Families of rows that turns and mirrors carry onto each other, the same ones carrying the whole set onto itself: the rest of each named row's family, in list order
5 families of 4 rows
z819: [  8.8  12.7   0.1 -17.0   9.9   5.2 -15.4 -11.3   1.5  22.8  -6.1   2.8
  18.0 -32.6   5.9 -43.3 -32.5 -16.8   8.9  18.1   5.2 -20.7 -11.9  28.5
 -28.1   9.6]
z572: [ 24.5  20.5 -28.6 -20.0 -20.1 -13.1   7.4 -15.7   6.7 -13.9 -17.5  31.3
   2.8 -20.6 -23.9 -25.8   7.0 -22.2   8.8  27.0  -5.2 -10.5 -28.8   4.1
  19.9  11.6]
z647: [ 10.9  12.3 -18.9 -23.0   8.2  -3.4  36.4  -4.8 -14.3   3.4 -19.5  32.9
  -0.4 -11.6 -34.2 -14.2  -9.9 -24.5 -22.3  19.2 -11.3  -1.3 -20.2  18.9
  39.4  16.2]
z830: [ 30.8  13.2 -26.9 -20.7 -15.6 -11.1   3.0 -11.9   0.7  -9.5 -33.3  18.8
   3.9 -23.4 -36.5 -32.2   5.2 -13.7  -8.2  26.6  -4.6 -18.9 -20.4   7.9
  21.4  26.5]
z568: [ 21.4  22.5 -25.6 -31.2 -13.5 -17.8  10.1 -13.8   7.6  -2.9 -12.6  28.6
  -0.8 -20.9 -40.0 -29.1  14.1 -23.0  -5.8  33.1  -6.1 -16.0 -22.0   6.5
  18.3  26.2]
z716: [ 25.9  -5.0   3.9 -30.5   3.2 -10.5  43.7  -3.5 -14.1  17.2 -24.0  22.4
   3.0 -11.4 -37.6  -7.7  -8.8 -27.2 -22.0  13.4  -6.3   4.9 -16.0  18.8
  27.9  20.7]
z25: [  1.8   3.5   2.6 -11.1   1.0  -9.6  -9.0  -4.0  -4.1  25.3  -6.6  -6.8
  18.4 -26.6   5.7 -31.9 -43.8 -14.4  11.6  23.3 -13.5 -10.2  -8.9  37.1
 -28.6  23.0]
z431: [  8.2  10.6  -5.5 -26.4   6.4  -1.8  39.5   2.6 -19.1   3.4 -19.3  33.3
   4.8  -9.4 -30.5 -26.5  -3.9 -29.9 -27.3  16.9 -16.0  -1.3 -24.6  27.6
  32.9   6.1]
z35: [ 14.7  21.8 -27.9 -32.1 -17.8 -17.2  -4.8 -19.5   1.1  -7.5 -15.5  25.5
   7.4 -15.5 -30.7 -36.8  15.9 -33.5   1.9  20.4 -10.0  -6.9 -24.4   8.2
  13.0  26.3]
z509: [ 20.8  11.1  -6.6 -21.1   6.4  -8.5  38.2  -0.6 -23.1   7.8 -21.1  32.8
  -5.5 -24.9 -39.6 -21.3  -6.4 -26.5 -20.5  12.9 -11.2  -0.5 -17.4   7.8
  26.1   5.6]
z381: [ 12.3   6.2 -15.4 -31.6  -1.2 -13.3  36.7   2.5  -5.1   3.3 -16.0  31.0
  -1.4 -13.6 -34.5 -31.2 -15.8  -4.7 -22.0  16.1  -9.5   8.1 -15.9  11.1
  38.1   7.5]
z824: [ 20.6   3.3  11.2  -1.1   5.5  -6.4  36.1 -17.3   6.9   5.9  -1.5 -23.7
  25.9 -15.6   5.7 -36.0 -24.0 -11.4 -28.9   2.8 -19.2  -8.4   1.7  44.9
  -7.3  20.5]
z870: [ 16.2   3.7  24.9   0.5   4.0  -8.4  21.2 -18.7   9.2  11.3   8.5 -17.3
  30.8 -15.7  15.3 -33.2 -23.7 -19.9 -22.0  16.3 -15.6 -11.6   5.7  37.4
  -6.6  18.7]
z587: [  5.1  15.2   2.9  -5.8   6.6   2.3  -8.2 -19.3 -10.6  24.1   4.7  -1.8
  27.8 -23.9   9.8 -42.0 -44.4  -7.2   1.9  23.0 -16.1 -15.1 -12.0  38.2
 -19.3  25.3]
z134: [ 16.1  11.7  22.6   6.0   1.2  -5.1  21.0 -18.6   1.3  14.3   0.6 -14.6
  31.3 -15.1   9.0 -25.6 -19.2 -40.8 -10.4   0.7 -21.6 -17.7  -0.4  44.9
 -11.8  21.3]
z63: [ 10.8  17.4  -8.2 -15.4  -3.2   2.7 -10.6  -4.9  -3.2  17.5  -2.3  -3.6
  26.0 -11.5   2.8 -42.9 -46.3  -4.0   4.9  24.8 -15.3  -9.1 -11.1  28.1
 -28.7  25.9]
z461: [ 17.4  -4.6  12.3   7.6 -11.8  -8.6  29.5 -16.4  -2.2  12.1  12.1 -19.4
  29.8 -19.3  12.4 -29.5 -26.7 -16.4 -18.2   4.6 -10.3 -17.1  -8.9  43.5
  -2.8  19.3]
z701: [ 17.6  15.8 -31.9 -33.0 -27.8  -5.3   5.4 -18.4   9.5   4.6 -20.9  26.9
   3.6 -21.5 -18.4 -17.4  12.0 -14.2   5.2  25.6   1.4  -4.7 -31.7  15.6
   7.8  27.4]
z435: [ -0.9  13.1   1.4 -16.2   4.4  -1.6   0.1 -14.5 -10.6  23.9  17.3  -3.7
  20.4 -15.4  13.0 -40.3 -33.9 -17.8   5.3  26.8 -16.9  -6.7 -26.3  32.8
 -29.6  14.3]
z798: [ 23.0  -7.5  17.7  -0.1   2.8  -8.2  31.7 -29.1   2.7  12.3   4.9 -13.4
  30.7  -8.3   9.6 -36.3 -35.0 -24.7 -20.5  -1.0  -2.3 -15.0 -12.0  32.8
   5.8   5.2]

The rest of the family of z870: z647, z568, z587
The rest of the family of z381: z830, z134, z435
The rest of the family of z509: z572, z25, z461

Families of rows that turns and mirrors carry onto each other, the same ones carrying the whole set onto itself: the rest of each named row's family, in list order
4 families of 8 rows
z416: [  8.3  -6.2  -8.3  11.3  -3.3  -2.7   1.7 -22.3  41.7  29.2 -16.6 -13.5
 -44.6  -5.1 -22.0   8.3 -26.6]
z312: [  8.4  13.9  -0.2  29.6  -9.9  17.5   9.5  16.9 -12.6  25.1  10.7 -34.9
   0.8   3.2  12.3   1.6 -37.5]
z333: [  9.8  15.1  -7.9  32.6 -11.2  15.1  21.8  19.0 -15.6  24.1   9.1 -36.2
  -1.1   9.0  -1.0  -9.1 -38.3]
z569: [ 25.4  16.5  10.1  35.0 -13.8 -11.3   0.0   7.6  27.5  36.2   2.5 -26.4
 -29.1  22.2  -2.2 -20.0 -30.9]
z763: [ 31.1   9.5  16.9  17.6 -18.0  -2.3  10.8  -4.3  34.9  29.8   2.4 -22.9
 -14.7  29.4  -6.2 -13.1 -28.6]
z227: [ 15.1   4.5  11.9  18.6  12.5  13.0  27.9  22.2  10.8  35.9 -24.3 -16.1
 -25.2   3.5 -27.4  10.9 -45.2]
z612: [ 10.0   2.8 -30.4  28.0  -5.3   7.5   7.3 -22.2  10.4   4.0  18.0 -37.3
 -35.1  14.6   0.8  -9.1 -12.2]
z657: [  5.2  24.3  12.0  21.3 -13.8  15.3   4.4 -21.3   5.2   2.0 -31.9 -39.3
 -30.0   1.1 -10.8 -12.1 -34.1]
z302: [ 19.7   8.4  14.7  23.4  15.9   9.2  12.2  26.4  12.8  34.1 -14.1 -11.8
 -11.1   7.5 -31.0  16.4 -41.0]
z605: [ 12.7   7.2 -12.1  14.1   0.4  -5.3   6.8 -20.4  33.7  16.5 -17.9 -14.3
 -46.8   7.3 -43.9   5.2 -15.9]
z854: [ 12.9  18.0  17.3  16.3  -3.6   5.4  10.8  19.6   9.7  38.3 -26.0 -10.3
 -12.1  -4.8 -33.2  15.5 -40.7]
z555: [-10.4  11.7 -27.9  26.0   9.1  13.2   6.6   1.7 -14.2  12.4  -8.7 -25.3
 -32.6 -19.2 -24.5  21.0 -24.1]
z767: [ -8.0   7.7 -26.4  21.9   2.3  17.0  14.8   0.1  -9.4   1.1  -9.8 -18.0
 -23.0 -23.2 -23.1  15.9 -17.0]
z934: [  3.7  21.8  21.5  12.8 -13.3  26.5  -3.2 -18.6  -6.0  13.6 -13.0 -34.3
 -38.6   4.3 -21.8  -9.6 -36.7]
z941: [ 17.0   9.7 -24.0  21.5 -12.0   1.9  -3.8 -27.9  11.4   6.1  19.9 -38.0
 -24.2   1.1   2.7 -11.0 -15.7]
z916: [ -3.5  13.0 -23.4  18.7 -22.6   0.7   6.1 -28.3   9.8   6.1  10.0 -39.0
 -36.2   2.9  -0.6  -7.2 -12.8]
z304: [ 18.1  -4.2 -24.6  22.8   4.2  -2.5  12.8  17.9  15.2  40.6  24.7  -8.0
 -17.6   7.8 -21.4  18.5 -19.2]
z262: [-15.1  12.7 -21.9  21.1  12.3  18.9  14.8  -2.9 -17.4  12.8 -15.4 -29.0
 -12.9  -9.5 -26.5  13.2 -23.9]
z982: [  9.6  23.8   2.3  37.4  -9.3  12.0  12.3  11.1 -14.0  21.2  11.4 -33.7
 -10.3  23.4  10.8  -0.2 -36.8]
z658: [ 16.8  -0.9 -33.5  30.2   4.0 -15.4  20.2  14.9  25.4  27.0   6.3 -15.0
  -8.7   5.3  -9.5  16.8 -16.5]
z79: [ 15.0  26.8  -4.2  32.0  -7.0  15.3  15.1  19.5 -21.7  13.1   8.9 -33.9
  -2.6  14.3  -9.5  -2.3 -26.6]
z687: [  5.5  26.7  12.1  13.4 -18.3  19.1  -1.5 -11.4  -3.6   8.5 -22.8 -34.2
 -42.0   0.7 -11.8  -9.6 -42.8]
z655: [ 19.3  -6.4 -34.4  19.5   6.0 -14.0  16.6   6.5  11.4  26.1  19.9 -23.1
 -10.1   9.4 -12.1  19.2 -21.5]
z554: [ -2.7   3.3 -22.8   9.4   3.6  24.0  17.8 -10.9  -7.5   5.8  -9.2 -21.0
 -18.1 -12.6 -29.2  25.9 -22.3]
z893: [ 31.1   8.8  13.8  21.6 -18.4  -9.5   3.6  -0.3  39.3  27.6  11.6 -22.2
 -33.8  20.9  -5.4  -4.2 -30.2]
z231: [ -1.9  28.6  25.8  22.9 -11.9  22.8   0.9  -8.8  11.3  14.2 -23.5 -28.7
 -37.6   1.4 -20.0 -10.2 -32.6]
z163: [ 33.9  12.0  12.2  24.4 -13.8  -3.2   2.1  -3.8  28.2  41.8   1.1 -27.5
 -24.2  31.6  -8.1 -10.9 -35.9]
z156: [  9.4   9.9   9.4  23.4   0.1  12.2  20.8  24.4   7.2  37.4 -30.0  -8.8
 -22.9   8.8 -33.5  16.2 -36.6]
z631: [  6.0  16.7 -22.9  25.0 -20.9  -1.6 -11.5 -25.0  10.5   5.4  17.8 -32.5
 -21.9   6.1  -4.6  -3.5  -8.1]
z73: [ 19.6  -8.2 -26.3  31.6   7.6  -5.4  17.6   8.5  24.0  34.0  13.9 -11.6
  -5.6   8.0 -20.0  15.1 -10.4]
z407: [  7.3  -0.9 -10.1   4.9   2.7  -3.3   5.8 -13.4  36.6  18.5 -15.1 -17.9
 -36.4 -13.0 -42.1   8.8 -17.4]
z790: [ 15.8   4.5  -5.4  12.7  -0.7  -0.3  -4.7 -22.1  34.8  18.6 -18.2  -9.2
 -46.6  -0.7 -30.7  14.8 -14.5]

The rest of the family of z790: z333, z767, z941, z687, z163, z156, z73
The rest of the family of z416: z569, z612, z657, z854, z304, z79, z554
The rest of the family of z934: z312, z763, z227, z605, z555, z658, z631

